500 stands for zero in the data rows.
Every row has a hidden score. In each pair, how much higher is the second row's than the first's? 15 means about the same, 30 much higher and 0 much lower. The score is a weighted sum of the row's numbers plus the product of two more (or one squared), each taken from its middle value.
tensor([688, 495, 335, 516, 321, 387, 375, 409, 412, 326, 329, 426, 505, 764, 602, 414, 498])
tensor([516, 526, 389, 627, 615, 678, 604, 298, 562, 558, 508, 414, 431, 512, 602, 370, 490]) >> 10
tensor([451, 248, 703, 563, 581, 629, 495, 552, 611, 598, 718, 637, 383, 366, 288, 573, 551])
tensor([427, 325, 652, 682, 437, 538, 353, 682, 416, 575, 593, 639, 714, 506, 491, 676, 411]) >> 20
tensor([589, 496, 337, 353, 508, 476, 548, 321, 575, 418, 448, 382, 245, 621, 515, 425, 542])
tensor([333, 609, 582, 672, 713, 493, 601, 197, 366, 430, 556, 785, 333, 267, 287, 481, 446]) >> 9
tensor([478, 531, 364, 418, 546, 376, 469, 478, 388, 401, 489, 440, 507, 466, 524, 348, 438])
tensor([420, 625, 635, 446, 620, 593, 632, 454, 705, 592, 587, 507, 586, 403, 502, 426, 601]) >> 19
tensor([561, 701, 498, 448, 501, 645, 685, 426, 686, 549, 516, 453, 399, 448, 519, 522, 572])
tensor([538, 567, 469, 422, 578, 598, 641, 397, 652, 656, 640, 479, 463, 513, 604, 493, 557]) >> 12
tensor([554, 432, 409, 599, 411, 526, 548, 426, 576, 459, 443, 402, 418, 645, 554, 449, 518])
tensor([550, 734, 535, 358, 527, 663, 717, 540, 692, 570, 575, 523, 389, 526, 536, 593, 576]) >> 19
tensor([592, 628, 473, 529, 618, 578, 634, 390, 450, 503, 471, 520, 644, 605, 570, 509, 410])
tensor([305, 259, 402, 645, 455, 383, 334, 706, 332, 396, 530, 496, 557, 567, 547, 408, 435]) >> 22
tensor([417, 217, 660, 477, 588, 600, 451, 633, 537, 533, 703, 685, 560, 312, 431, 655, 532])
tensor([522, 484, 364, 455, 343, 610, 514, 559, 619, 467, 518, 414, 173, 644, 453, 602, 587]) >> 11
tensor([659, 601, 386, 520, 563, 455, 555, 348, 498, 462, 401, 236, 359, 647, 495, 307, 451])
tensor([356, 379, 611, 612, 465, 500, 365, 588, 386, 510, 468, 626, 659, 516, 563, 620, 476]) >> 14
tensor([350, 454, 405, 548, 486, 485, 575, 438, 415, 416, 337, 335, 428, 636, 737, 436, 596])
tensor([553, 734, 495, 444, 559, 614, 587, 454, 726, 642, 490, 543, 463, 411, 528, 605, 560]) >> 10
tensor([481, 602, 650, 479, 494, 459, 397, 622, 410, 452, 442, 704, 707, 351, 403, 685, 434])
tensor([532, 563, 467, 453, 453, 461, 657, 415, 699, 597, 548, 459, 222, 586, 409, 495, 542]) >> 12
tensor([562, 631, 504, 471, 601, 652, 606, 511, 679, 504, 535, 470, 353, 473, 393, 594, 635])
tensor([430, 526, 427, 657, 626, 775, 624, 525, 561, 404, 402, 378, 468, 485, 621, 347, 516]) >> 14
tensor([504, 459, 537, 524, 616, 624, 651, 475, 585, 669, 732, 440, 529, 328, 474, 531, 450])
tensor([550, 532, 616, 355, 547, 391, 389, 538, 326, 450, 460, 585, 846, 326, 432, 609, 588]) >> 11
tensor([346, 299, 675, 594, 596, 623, 422, 627, 513, 579, 750, 560, 410, 453, 378, 661, 462])
tensor([632, 663, 360, 534, 410, 380, 452, 303, 507, 321, 284, 334, 561, 540, 540, 395, 473]) >> 8
tensor([494, 564, 678, 490, 563, 555, 296, 442, 353, 537, 460, 539, 731, 366, 398, 602, 429])
tensor([650, 547, 478, 427, 680, 401, 579, 318, 479, 451, 510, 353, 481, 579, 543, 275, 460]) >> 20
tensor([565, 535, 387, 444, 363, 472, 555, 419, 300, 367, 280, 314, 736, 591, 741, 497, 509])
tensor([539, 534, 327, 696, 530, 478, 550, 301, 552, 459, 348, 443, 582, 684, 608, 305, 418]) >> 4
tensor([513, 419, 356, 478, 390, 385, 444, 389, 403, 453, 368, 395, 504, 699, 507, 370, 551])
tensor([376, 520, 501, 534, 716, 492, 492, 565, 350, 663, 564, 507, 618, 586, 449, 427, 364]) >> 19
tensor([488, 551, 318, 439, 439, 403, 486, 387, 487, 330, 354, 314, 431, 753, 469, 388, 527])
tensor([497, 482, 539, 433, 627, 568, 686, 504, 514, 670, 705, 505, 470, 328, 527, 475, 423]) >> 19
tensor([541, 482, 378, 434, 381, 257, 590, 505, 736, 393, 456, 442, 208, 595, 504, 330, 618])
tensor([534, 610, 477, 361, 432, 585, 667, 385, 663, 560, 533, 495, 329, 434, 483, 594, 553]) >> 15
tensor([446, 648, 464, 509, 661, 473, 606, 481, 646, 729, 694, 395, 479, 398, 498, 470, 422])
tensor([421, 312, 637, 579, 617, 534, 570, 537, 586, 522, 644, 593, 628, 291, 511, 551, 556]) >> 11
tensor([462, 348, 383, 618, 379, 318, 305, 625, 512, 280, 479, 634, 361, 574, 463, 471, 612])
tensor([581, 490, 410, 498, 331, 595, 489, 454, 465, 473, 419, 487, 522, 587, 460, 509, 467]) >> 15
tensor([569, 635, 228, 406, 406, 444, 491, 378, 298, 225, 231, 268, 620, 520, 727, 408, 389])
tensor([467, 375, 331, 549, 386, 429, 427, 459, 446, 397, 374, 350, 613, 635, 587, 480, 495]) >> 19
tensor([355, 688, 542, 273, 435, 505, 622, 450, 557, 475, 388, 373, 361, 509, 615, 584, 507])
tensor([742, 600, 426, 477, 511, 364, 513, 418, 458, 421, 501, 347, 418, 593, 481, 319, 450]) >> 14
tensor([527, 368, 332, 571, 271, 413, 375, 609, 448, 266, 437, 502, 445, 694, 593, 558, 463])
tensor([356, 425, 642, 395, 647, 520, 443, 543, 487, 566, 611, 664, 501, 411, 460, 576, 438]) >> 15
tensor([555, 602, 688, 570, 484, 507, 402, 456, 548, 618, 533, 601, 621, 529, 399, 573, 524])
tensor([407, 416, 653, 538, 498, 574, 420, 678, 513, 586, 649, 648, 475, 470, 429, 618, 538]) >> 17
tensor([634, 815, 506, 265, 508, 639, 630, 416, 621, 657, 471, 502, 500, 435, 470, 609, 555])
tensor([354, 390, 628, 522, 511, 648, 442, 479, 467, 451, 589, 545, 513, 391, 500, 729, 515]) >> 16
tensor([407, 479, 350, 446, 368, 526, 452, 520, 262, 400, 304, 395, 554, 566, 649, 507, 480])
tensor([520, 474, 379, 482, 457, 480, 421, 431, 365, 407, 389, 430, 523, 579, 476, 496, 449]) >> 14
tensor([483, 419, 470, 573, 483, 393, 355, 475, 496, 344, 455, 501, 483, 535, 386, 520, 409])
tensor([804, 214, 212, 538, 445, 282, 390, 627, 329, 188, 355, 717, 770, 380, 736, 473, 609]) >> 18
tensor([558, 405, 309, 476, 224, 527, 459, 564, 508, 434, 555, 381, 520, 637, 458, 431, 474])
tensor([561, 338, 303, 487, 469, 292, 495, 474, 440, 249, 417, 343, 548, 621, 591, 348, 531]) >> 18
tensor([468, 528, 465, 550, 517, 620, 613, 457, 503, 547, 400, 412, 430, 484, 628, 440, 524])
tensor([392, 510, 342, 727, 402, 642, 591, 483, 449, 364, 409, 401, 404, 538, 485, 409, 540]) >> 21
tensor([419, 390, 476, 531, 466, 261, 340, 598, 385, 472, 532, 626, 590, 517, 572, 482, 360])
tensor([480, 459, 622, 479, 629, 437, 396, 523, 436, 534, 526, 619, 562, 410, 554, 537, 445]) >> 20
tensor([409, 555, 572, 477, 637, 608, 605, 425, 603, 805, 738, 408, 374, 443, 385, 538, 487])
tensor([278, 547, 463, 530, 259, 521, 412, 667, 376, 307, 367, 394, 436, 683, 588, 642, 517]) >> 20
tensor([562, 576, 539, 586, 606, 664, 618, 476, 617, 554, 515, 500, 343, 411, 579, 432, 564])
tensor([537, 409, 525, 502, 621, 397, 355, 455, 513, 639, 523, 576, 573, 380, 399, 450, 536]) >> 5
tensor([647, 592, 433, 471, 555, 390, 494, 314, 527, 505, 496, 321, 357, 636, 480, 281, 412])
tensor([594, 589, 595, 452, 514, 331, 367, 565, 336, 416, 547, 647, 634, 414, 451, 586, 442]) >> 19
tensor([438, 346, 328, 558, 524, 531, 599, 495, 430, 252, 365, 442, 510, 422, 765, 443, 615])
tensor([584, 597, 669, 496, 497, 409, 338, 561, 390, 601, 523, 637, 611, 458, 297, 643, 462]) >> 11
tensor([491, 476, 335, 689, 472, 518, 570, 424, 476, 292, 359, 392, 407, 512, 557, 400, 588])
tensor([599, 687, 498, 420, 600, 420, 659, 325, 583, 560, 598, 399, 502, 462, 548, 342, 487]) >> 13
tensor([511, 645, 554, 513, 652, 499, 613, 538, 541, 689, 685, 490, 497, 388, 552, 447, 408])
tensor([469, 628, 503, 423, 636, 512, 629, 417, 620, 615, 607, 500, 583, 436, 500, 421, 421]) >> 9
tensor([478, 483, 610, 495, 531, 405, 453, 443, 495, 496, 412, 523, 603, 337, 480, 535, 477])
tensor([563, 259, 271, 613, 468, 432, 510, 569, 298, 348, 450, 563, 643, 411, 732, 373, 528]) >> 16
tensor([469, 571, 424, 355, 648, 519, 706, 424, 531, 541, 640, 489, 503, 488, 533, 405, 449])
tensor([600, 654, 475, 418, 442, 560, 685, 405, 703, 504, 474, 407, 250, 417, 474, 545, 606]) >> 20
tensor([379, 313, 686, 576, 375, 524, 354, 674, 303, 522, 495, 602, 751, 582, 511, 713, 471])
tensor([680, 566, 327, 507, 477, 340, 411, 431, 280, 523, 258, 393, 471, 602, 531, 319, 457]) >> 4
tensor([495, 502, 301, 655, 414, 376, 503, 380, 496, 379, 269, 346, 502, 612, 641, 372, 688])
tensor([616, 666, 328, 355, 456, 485, 415, 427, 561, 355, 275, 359, 642, 704, 601, 449, 434]) >> 9
tensor([518, 511, 272, 551, 462, 218, 409, 233, 528, 249, 397, 317, 342, 677, 686, 218, 431])
tensor([558, 524, 316, 674, 500, 575, 618, 431, 610, 470, 405, 340, 473, 588, 582, 374, 506]) >> 23
tensor([525, 433, 681, 501, 485, 601, 347, 709, 427, 587, 651, 726, 753, 433, 387, 638, 485])
tensor([522, 452, 618, 473, 519, 374, 409, 582, 423, 518, 585, 515, 582, 364, 480, 499, 546]) >> 18
tensor([471, 585, 476, 558, 500, 421, 408, 416, 545, 463, 451, 593, 552, 497, 423, 482, 487])
tensor([533, 485, 399, 414, 556, 491, 668, 441, 741, 473, 660, 562, 431, 514, 497, 399, 642]) >> 21
tensor([396, 385, 619, 676, 400, 555, 361, 604, 368, 535, 545, 566, 635, 501, 484, 607, 490])
tensor([378, 377, 542, 484, 670, 603, 693, 512, 590, 726, 607, 568, 573, 386, 507, 514, 517]) >> 8
tensor([494, 433, 676, 457, 517, 485, 398, 577, 451, 519, 480, 680, 668, 371, 343, 761, 498])
tensor([247, 392, 664, 487, 425, 567, 396, 737, 524, 565, 519, 625, 522, 448, 495, 701, 353]) >> 13
tensor([612, 623, 469, 475, 715, 586, 625, 378, 659, 642, 566, 495, 457, 410, 613, 443, 428])
tensor([389, 340, 350, 776, 272, 308, 296, 604, 474, 171, 493, 682, 330, 678, 361, 511, 508]) >> 18
tensor([407, 320, 693, 461, 549, 616, 471, 680, 418, 594, 636, 673, 600, 370, 432, 606, 444])
tensor([455, 744, 543, 319, 474, 537, 549, 556, 504, 560, 467, 480, 459, 415, 487, 547, 508]) >> 14
tensor([670, 495, 345, 581, 458, 303, 450, 360, 577, 359, 386, 372, 445, 606, 550, 286, 460])
tensor([476, 529, 359, 516, 486, 337, 509, 434, 467, 351, 312, 302, 532, 615, 633, 315, 477]) >> 17
tensor([524, 525, 665, 356, 558, 577, 458, 564, 506, 552, 534, 698, 699, 337, 486, 624, 473])
tensor([474, 469, 560, 577, 601, 469, 402, 539, 507, 551, 503, 600, 584, 447, 300, 374, 542]) >> 3
tensor([635, 549, 368, 630, 541, 612, 487, 359, 491, 442, 353, 340, 488, 532, 579, 299, 555])
tensor([431, 329, 461, 624, 328, 302, 252, 664, 314, 319, 404, 561, 565, 559, 640, 529, 514]) >> 19
tensor([429, 258, 695, 484, 591, 602, 450, 704, 508, 561, 731, 673, 508, 443, 504, 656, 501])
tensor([417, 254, 653, 614, 484, 454, 355, 715, 352, 604, 589, 683, 590, 497, 504, 678, 476]) >> 13
tensor([493, 591, 524, 382, 364, 494, 593, 487, 580, 621, 505, 485, 429, 567, 413, 599, 568])
tensor([474, 443, 362, 553, 481, 402, 440, 558, 389, 479, 456, 526, 473, 505, 465, 381, 451]) >> 11
tensor([556, 645, 527, 410, 545, 551, 621, 457, 657, 609, 569, 528, 382, 504, 499, 521, 563])
tensor([466, 495, 399, 391, 370, 543, 582, 551, 627, 470, 463, 523, 315, 429, 504, 514, 589]) >> 14
tensor([526, 592, 533, 474, 400, 444, 465, 465, 676, 465, 540, 578, 476, 515, 411, 603, 488])
tensor([518, 393, 385, 533, 267, 459, 364, 730, 484, 361, 352, 487, 383, 633, 549, 500, 431]) >> 16
tensor([706, 553, 540, 407, 677, 423, 598, 329, 639, 481, 555, 401, 343, 360, 483, 390, 479])
tensor([620, 424, 310, 472, 339, 407, 423, 499, 326, 344, 275, 510, 619, 545, 676, 455, 561]) >> 6
tensor([293, 504, 688, 481, 598, 558, 539, 503, 681, 676, 684, 451, 481, 387, 477, 476, 616])
tensor([521, 473, 574, 425, 377, 522, 388, 634, 522, 417, 561, 758, 520, 523, 434, 634, 548]) >> 21
tensor([379, 553, 718, 402, 621, 738, 627, 552, 596, 773, 672, 467, 529, 396, 412, 622, 511])
tensor([516, 517, 516, 503, 588, 602, 590, 396, 553, 501, 379, 520, 509, 572, 547, 461, 481]) >> 13
tensor([524, 536, 457, 448, 578, 607, 705, 398, 541, 579, 567, 543, 445, 397, 546, 506, 441])
tensor([555, 543, 499, 490, 627, 533, 701, 385, 593, 657, 739, 449, 541, 557, 513, 451, 438]) >> 21
tensor([369, 351, 675, 424, 449, 482, 378, 643, 411, 493, 643, 674, 537, 602, 428, 687, 487])
tensor([306, 567, 602, 488, 548, 646, 558, 399, 634, 609, 548, 560, 562, 493, 574, 555, 524]) >> 9
tensor([304, 316, 755, 536, 641, 753, 572, 581, 576, 664, 623, 664, 673, 291, 433, 647, 525])
tensor([494, 675, 519, 316, 448, 537, 503, 472, 564, 564, 447, 560, 489, 503, 481, 637, 418]) >> 13
tensor([590, 529, 293, 578, 437, 383, 552, 405, 477, 326, 261, 388, 473, 585, 635, 300, 483])
tensor([701, 466, 357, 656, 417, 440, 507, 396, 598, 338, 413, 330, 553, 582, 545, 376, 592]) >> 24
tensor([416, 487, 610, 361, 419, 439, 405, 533, 514, 430, 568, 587, 439, 513, 413, 656, 499])
tensor([442, 418, 596, 475, 444, 562, 485, 566, 500, 504, 592, 615, 541, 386, 419, 665, 524]) >> 13
tensor([491, 668, 527, 413, 436, 542, 599, 287, 699, 428, 423, 316, 158, 563, 457, 464, 503])
tensor([458, 475, 450, 544, 642, 605, 652, 433, 670, 568, 481, 457, 349, 508, 575, 352, 538]) >> 5
tensor([462, 486, 597, 436, 637, 378, 409, 489, 412, 515, 548, 597, 641, 425, 527, 533, 469])
tensor([303, 408, 435, 430, 529, 572, 449, 542, 230, 458, 374, 226, 798, 595, 597, 375, 495]) >> 21
tensor([662, 495, 330, 600, 269, 502, 413, 449, 552, 315, 425, 376, 478, 694, 608, 590, 536])
tensor([452, 555, 539, 496, 384, 374, 341, 641, 283, 469, 597, 632, 675, 380, 498, 606, 531]) >> 14
tensor([449, 507, 677, 410, 544, 606, 469, 581, 333, 621, 356, 675, 526, 429, 521, 646, 666])
tensor([603, 560, 348, 462, 504, 468, 598, 233, 783, 348, 402, 257, 226, 615, 461, 201, 619]) >> 9
tensor([557, 475, 375, 706, 675, 604, 629, 499, 599, 481, 400, 491, 492, 440, 517, 374, 445])
tensor([533, 544, 383, 619, 512, 489, 574, 304, 509, 358, 330, 227, 425, 606, 593, 294, 530]) >> 17
tensor([349, 316, 732, 500, 544, 728, 504, 698, 470, 656, 646, 683, 498, 300, 426, 753, 533])
tensor([551, 493, 378, 642, 507, 509, 573, 352, 500, 510, 555, 472, 428, 516, 573, 308, 560]) >> 10
tensor([469, 458, 454, 506, 307, 635, 437, 487, 640, 508, 357, 447, 352, 675, 483, 634, 400])
tensor([622, 379, 402, 555, 609, 528, 694, 398, 543, 330, 486, 539, 573, 368, 595, 418, 573]) >> 24
tensor([519, 386, 469, 550, 564, 316, 513, 472, 637, 615, 709, 541, 367, 438, 440, 377, 480])
tensor([340, 461, 697, 481, 451, 612, 425, 641, 510, 602, 667, 604, 556, 536, 474, 727, 481]) >> 20
tensor([441, 459, 654, 557, 428, 548, 406, 483, 458, 569, 473, 647, 717, 456, 429, 670, 488])
tensor([577, 410, 406, 524, 458, 276, 308, 552, 257, 419, 538, 398, 458, 494, 424, 415, 498]) >> 21
tensor([535, 383, 399, 571, 230, 359, 302, 655, 478, 224, 337, 591, 377, 575, 604, 446, 573])
tensor([487, 406, 481, 711, 277, 362, 275, 612, 262, 375, 402, 557, 451, 528, 608, 607, 421]) >> 11
tensor([584, 615, 465, 436, 523, 510, 600, 342, 769, 477, 420, 491, 244, 476, 464, 423, 636])
tensor([573, 480, 274, 622, 570, 456, 560, 378, 686, 427, 364, 394, 401, 505, 624, 231, 566]) >> 3
tensor([561, 600, 355, 475, 516, 414, 483, 405, 289, 534, 358, 477, 489, 534, 621, 410, 474])
tensor([570, 591, 447, 474, 685, 473, 623, 327, 536, 538, 546, 358, 506, 440, 544, 372, 455]) >> 20
tensor([648, 564, 417, 481, 598, 406, 613, 308, 725, 579, 633, 450, 344, 515, 473, 353, 551])
tensor([526, 523, 584, 578, 367, 600, 406, 600, 627, 501, 571, 655, 535, 477, 253, 654, 530]) >> 17
tensor([561, 616, 414, 588, 559, 521, 586, 397, 493, 480, 367, 398, 526, 580, 543, 393, 492])
tensor([357, 357, 602, 450, 453, 423, 448, 592, 530, 454, 553, 670, 594, 519, 347, 645, 559]) >> 16
tensor([575, 632, 478, 338, 476, 477, 644, 449, 663, 482, 523, 456, 416, 430, 473, 558, 556])
tensor([543, 517, 352, 626, 376, 246, 424, 268, 652, 410, 328, 310, 504, 744, 497, 179, 575]) >> 7
tensor([463, 663, 545, 315, 457, 471, 557, 495, 609, 511, 551, 393, 370, 553, 415, 417, 521])
tensor([607, 622, 397, 332, 632, 426, 623, 409, 560, 378, 421, 273, 296, 391, 433, 353, 518]) >> 14
tensor([509, 533, 503, 452, 694, 515, 662, 454, 504, 563, 595, 525, 502, 416, 539, 443, 458])
tensor([464, 396, 323, 601, 385, 505, 494, 465, 359, 370, 453, 300, 478, 610, 606, 404, 470]) >> 21
tensor([432, 436, 606, 427, 579, 533, 601, 406, 518, 643, 730, 462, 501, 499, 530, 650, 275])
tensor([495, 510, 445, 583, 509, 612, 563, 352, 607, 553, 460, 371, 337, 700, 551, 421, 486]) >> 9
tensor([420, 258, 385, 504, 272, 355, 249, 696, 333, 365, 504, 610, 499, 687, 562, 665, 395])
tensor([602, 509, 465, 385, 712, 425, 571, 327, 442, 551, 560, 445, 430, 599, 562, 459, 303]) >> 15
tensor([532, 592, 502, 535, 680, 666, 673, 395, 527, 546, 442, 454, 477, 482, 641, 495, 440])
tensor([607, 430, 569, 500, 543, 341, 331, 526, 512, 522, 603, 659, 575, 455, 435, 531, 384]) >> 14
tensor([527, 251, 627, 576, 343, 349, 214, 606, 314, 576, 646, 657, 712, 711, 473, 669, 323])
tensor([510, 629, 550, 466, 413, 506, 493, 441, 638, 540, 507, 618, 553, 463, 471, 582, 548]) >> 13
tensor([461, 508, 505, 503, 507, 519, 585, 685, 603, 434, 592, 522, 529, 374, 504, 437, 579])
tensor([543, 509, 437, 419, 595, 616, 671, 412, 572, 748, 602, 486, 473, 388, 547, 518, 440]) >> 4
tensor([629, 581, 441, 355, 495, 556, 572, 417, 612, 605, 529, 528, 464, 529, 478, 668, 489])
tensor([450, 592, 537, 504, 690, 764, 711, 308, 471, 669, 387, 430, 517, 329, 698, 416, 542]) >> 20
tensor([594, 516, 412, 564, 604, 758, 652, 357, 479, 641, 456, 546, 395, 299, 579, 397, 495])
tensor([489, 363, 504, 465, 690, 313, 552, 662, 363, 608, 527, 740, 769, 206, 565, 367, 526]) >> 13
tensor([520, 222, 298, 592, 428, 303, 295, 652, 252, 378, 567, 625, 609, 576, 512, 485, 465])
tensor([467, 754, 525, 458, 446, 628, 621, 410, 268, 485, 206, 384, 570, 425, 700, 537, 488]) >> 17
tensor([507, 522, 480, 612, 616, 752, 622, 395, 568, 662, 463, 413, 252, 451, 507, 507, 525])
tensor([541, 425, 429, 664, 373, 317, 285, 509, 393, 353, 356, 552, 627, 638, 518, 428, 389]) >> 15
